Each row is where one point has got to under a steady rotation. How many steps took it there?
The counts run from 0 to 34.
[114 135 150 175 112 145 155  87 109 124  70 105 142  97 115 129 138 130
  92 150]
29
[130 115 147 170 121 140 172  96 127 101  72 100 135 122 119  88 156 142
 127 149]
8
[150 108 132 167 141 170 163  85 153 138  97  94 112 137 120 112 143 159
 134 113]
0
[107 133 121 184 136 179 148  88 139 157 114  95 118 106 115 132 139 145
  94 120]
21
[ 84 120 106 189 129 156 177 102 137 109 113 115 127 118 148 106 156 137
 102 138]
14
[124 120 150 163 146 149 159  71 130 137  93  95 110 134 101  89 152 147
  95 153]
25
[116 138 150 163 107 169 162  89 143 130 102  83 115 108 125  98 168 121
 114 153]
5
[127 113 150 157 122 145 172  92 136 110  89  95 122 124 115  82 161 141
 124 163]
7
[134 140 152 175 102 185 157  85 154 142 102  86 118 106 119 126 150 132
 117 128]
3
[112  99 101 187 158 147 176 101 140 109 106 112 120 135 138 103 153 156
 112 134]
16
[125 102 109 194 155 162 162  95 130 126  97 113 124 125 128 119 128 168
 111 112]
18
[148 132 148 172 117 177 151  79 146 149  93  88 123 106 113 128 139 146
 117 116]
2
[ 85 132 134 173 111 149 158  97 109 109  92 106 134  98 134 105 159 119
  87 168]
31
[112 129 136 158 152 162 166  77 131 140 106  98 104 129  97  91 151 148
  95 150]
24
[103 141 133 168 142 167 159  76 139 151 116  95 106 118 112 101 152 138
  90 141]
23
[131 109 143 190 109 138 164  99 120 109  61 107 149 111 134 117 148 148
 127 140]
10
[ 91 120 113 196 113 157 163 109 130 104  99 113 135 112 156 123 153 127
 107 137]
13
[144 123 163 171 131 154 153  76 111 128  72 104 124 107 105 118 131 148
 107 143]
27
[128 129 166 179 120 148 147  86 109 127  65 103 139 101 108 131 140 141
  97 149]
28
[117 133 150 161 112 155 173  86 140 115  96  85 125 121 125  88 165 124
 118 157]
6
[136 118 159 164 139 140 154  79 121 133  83 100 116 121  93 103 146 155
 103 142]
26
[ 92 110 122 170 133 126 174 100 106  93  87 119 136 124 128 102 155 141
  93 163]
33
[148 118 141 168 133 179 152  78 153 143  84  93 111 123 122 125 142 155
 124 109]
1
[127 117 115 195 149 169 154  92 137 142  93 111 127 113 120 134 125 165
 102 104]
19
[116 122 136 197 103 155 166 109 127 100  71 115 152 106 143 130 143 141
 118 135]
11
[ 96 116 124 196 100 153 170 106 128 111  92 105 146 108 150 127 148 134
 114 135]
12
[ 86 107  95 184 144 156 178  98 145 112 115 111 127 134 148  97 153 149
 109 139]
15
[117  99 104 191 159 161 166  88 138 124  98 115 126 133 131 110 139 171
 112 120]
17
[107 100 114 171 140 125 166  98 105  92  81 123 138 125 127 107 144 157
  95 154]
34
[112 127 116 192 140 178 152  90 133 147 104  99 122 107 119 131 131 153
 103 103]
20
[122 144 151 158  97 182 154  81 144 142 102  86 120 104 123 114 158 123
 110 140]
4
[136 108 143 182 122 139 174 101 121  94  68 106 137 126 128 110 148 150
 121 144]
9
[ 97 133 132 181 139 184 155  80 138 157 118  96 109 107 118 116 150 139
  90 138]
22
[ 92 114 129 168 126 132 173  98 114 104  89 116 132 113 130  98 157 131
  88 172]
32
[ 96 139 144 168 103 157 161  91 109 118  88 107 136  90 127 115 149 124
  91 161]
30
